rotation steps, each row followed by its count of steps
The counts run from 0 to 110.
[116 139 155 143 132 102 128 132  72 151 117 124 114 109 107 180  52 153
 170 116  86 133 150 135 106 131  91 123 168 154 143 140 138 145 115  99
 115 174 169 167 110 121 141  95 129 128  92]  53
[ 93 122 122 135 153 145 140 138 107 173  82 128  67 124 131 144  59 126
 133 149  80 130 145 138  93 140 106 105 162 153 153 106 138 115  93 153
 132 185 158 142 121 124 125 119 122 121 113]  10
[129 100 139 120 140 143 143 144  96 137 116 117 104 134 128 170  75 128
 167 137  75 132 155 149  83 126  90  99 169 130 159 133 145 147 116 132
  98 193 181 142 131 124 127 107 118 122 122]  36
[118 134 159 139 120 136 135 131  81 147 128 129  98 117 121 157  73 150
 167 120  84 116 163 138  95 118  82 117 159 143 154 153 158 165 125 114
 121 206 139 157 112 109 113  93 134 105  97]  48
[104 109 145 144 180 118 150 116  80 165  99 129  88 115 118 157  55 111
 137  97  78 127 130 129 114 105 119 113 142 143 164 144 167 111 126 144
 110 186 153 139 140 129  92 127 127 109 113]  73
[111 127 143 151 155 131 131 141  88 161 115 134  95 130 117 171  55 119
 129 135  85 136 128 128  95 138 130  88 167 138 174 117 142 103  82 135
 111 178 165 152 148 153 147 104 135 141 102]  0
[108 135 137 132 134 160 126 123 116 145 105 129  82 125 125 160  49 144
 155 154  89 122 131 141 118 142  94 107 180 135 183 131 152 126 105 127
 123 173 183 151 127 125 147  87 125  97 114]  22
[118 140 155 132 130 124 128 115 115 160 130 143 106 137 106 168  45 141
 136 148  91 123 110 166 108 136 133  99 161 152 165 130 151 111 107 145
 121 189 189 163 137 114 140 105 112 106  97]  98
[106 130 136 121 139 149 119 117  97 168 110 143  65 120 109 149  47 133
 131 139  98 109 113 140 114 125 121 104 137 135 198 154 148 142 104 144
 122 181 143 157 155 119 120  96 114  94 108]  101
[107 125 162 137 156 118 162 128  95 151 114 115 110 116 124 179  61 121
 141 111  73 132 131 139  92 106 115 100 164 143 157 131 148 109 100 149
 115 190 156 152 127 129 120 108 116 132  75]  76
[132 129 144 138 147 130 119 137  71 177 120 142  80 141 115 137  58 125
 129 142 108 131 136 158  94 136 106 106 137 153 171 143 137 124 107 145
 151 215 146 145 143 130 106 112 119  99 104]  7
[139 115 127 121 138 153 125 141  86 147 123 134  90 119 126 136  55 136
 138 117  92 132 142 138 115 128  89 108 162 141 187 163 158 159 123 114
 101 191 159 149 142 135 109 109 124  97 124]  34
[124 112 129 143 136 135 114 139  80 160 117 139  82 117 127 142  35 139
 143 141 103 128 115 118 100 136 124  86 156 146 178 144 139 126  84 144
 121 159 160 157 147 117 140  86 119 115 102]  106
[123 116 114 135 119 140 122 126  93 169  96 150  74 123 113 121  32 154
 138 151 106 134 142 157 118 139 109 114 151 167 161 145 147 145 116 142
 125 187 162 154 121 106 107 121 111  90 111]  20
[109 135 158 150 130  98 123 122  84 170 124 134  93 126  92 165  45 152
 144 147 104 123 118 137  99 133 131 111 144 149 153 133 125 127  83 142
 131 179 145 159 139 105 138  92 123 119  89]  93
[116 134 131 132 120 156 108 127 102 159 111 145  82 114 129 133  35 152
 136 144 100 128 133 143 122 136 103 106 166 146 175 145 149 137 106 133
 125 171 170 157 125 111 129  91 119  91 100]  21
[108 124 133 141 124 120 140 141 105 166 107 136  85 139 103 160  53 148
 146 169  81 114 139 146  80 157 120 111 156 155 140 106 125 141  91 144
 112 189 161 148 121 124 143 125 121 127 121]  14
[127 130 142 131 141 101 126 133  57 153 107 123  95 108 110 167  48 148
 156 114 102 131 150 131 109 128  84 136 146 163 156 154 141 148 121  90
 127 178 146 159 119 131 120 108 137 124  95]  52
[123 121 135 132 155 133 156 133  89 164 111 124  97 129 111 147  63 136
 143 115  77 120 157 146  99 131  87 130 153 154 151 137 162 146 135 102
 109 214 164 142 120 141 103 138 130 110 132]  46
[129 109 161 147 138  99 136 123  70 148 142 134 114 115  98 170  53 140
 140 105  93 129 124 139 108 103 129 111 140 141 160 162 155 140 116 131
 100 190 139 161 147 121 103 111 120 105  97]  70
[128  96 127 132 147 143 130 147  67 156  99 121  77 111 126 135  60 134
 155 119  89 128 166 112  88 125  92 105 147 138 170 153 141 171 109 122
 103 180 138 148 129 122 110 111 128 118 120]  38
[122 100 109 127 140 162 138 140  86 153  98 136  79 113 134 120  46 134
 137 118  84 135 140 142 117 126 101 105 168 146 176 150 164 149 123 126
 100 184 171 140 134 130 110 134 120 102 129]  33
[ 82 156 160 143 143 133 142 117 117 169 113 127  91 115 124 183  61 131
 137 137  82  99 122 135  98 124 121 105 157 138 166 123 148 123  96 147
 129 191 144 150 123 120 136  93 131 110  87]  89
[109 109 161 160 145 108 145 119  76 152 145 129 121 118 109 171  67 131
 155 115  85 126 129 128 108  98 131  97 158 134 155 144 166 117 113 145
  92 185 149 159 129 112 116  94 126 102 106]  71
[ 96 119 151 145 151 105 157 123  98 149 122 122 106 111 107 188  51 133
 151 113  74 118 122 120 106 118 123 109 165 128 167 136 160 132 105 118
  68 158 163 153 137 137 139 108 133 132 112]  67
[108 131 135 134 161 120 138 128  69 165  79 121  80 108 111 152  56 136
 162 114  90 119 151 133 109 128  80 145 137 157 145 139 143 141 124 100
 126 177 148 139 119 126 114 121 140 121 123]  51
[123  83 118 137 153 126 127 132  76 157  93 131  77 129 103 143  47 137
 162 150  85 126 135 127 104 147 111 119 154 150 158 136 154 136 110 123
  89 167 177 141 134 128 129 126 130 116 154]  28
[119  94 118 136 136 144 144 127 100 146 110 134 104 124 136 134  52 136
 158 135  75 137 149 150 106 126 111  97 181 146 155 135 161 132 108 136
  90 182 193 147 122 117 115 129 121 111 140]  32
[102 131 157 144 135 109 150 107  99 144 128 133 118 131  92 185  57 140
 167 129  70 110 135 159 115 118 110 134 155 140 149 140 168 137 134 111
  89 191 171 156 120 116 126 113 132 101 119]  58
[125 116 118 106 135 143 138 138  95 149  93 127  72 127  97 155  43 136
 150 157  97 129 137 156  99 138  92 123 141 159 171 134 135 157 107 124
 104 182 168 142 152 126 117 125 107 114 120]  24
[105 129 153 166 145 101 131 125  69 185 115 143  86 115 113 137  50 137
 121 111  94 120 132 123 110 115 130 104 132 156 147 144 155 126  97 136
 128 190 124 153 128 124 108 121 140 108  92]  83
[120 112 132 144 166 134 135 137  83 186 105 139  72 141 111 130  56 117
 128 146  87 122 134 153  93 137 117 107 138 152 163 122 144 117 106 143
 136 208 150 138 135 142 107 131 128  93 132]  6
[ 95 121 142 138 156 121 154 136  82 171  94 122  73 108 110 156  58 126
 115  95  80 120 129 115 101 108 123 109 136 143 162 140 145 139  95 134
 108 187 120 145 144 145 105 125 134 135  84]  78
[118 130 151 157 130 142 130 136  88 162 138 140 109 122 132 146  60 150
 147 109  75 128 155 132 106 133 103 104 177 143 150 147 165 143 114  96
  98 197 169 160 105 129 127 104 149 116 116]  44
[102 108 146 137 141 103 160 109  94 147 112 131 106 119  89 168  58 138
 168 136  77 118 141 166 109 111 112 142 146 147 136 137 165 142 138 129
  92 188 165 144 116 108 103 126 116 102 120]  59
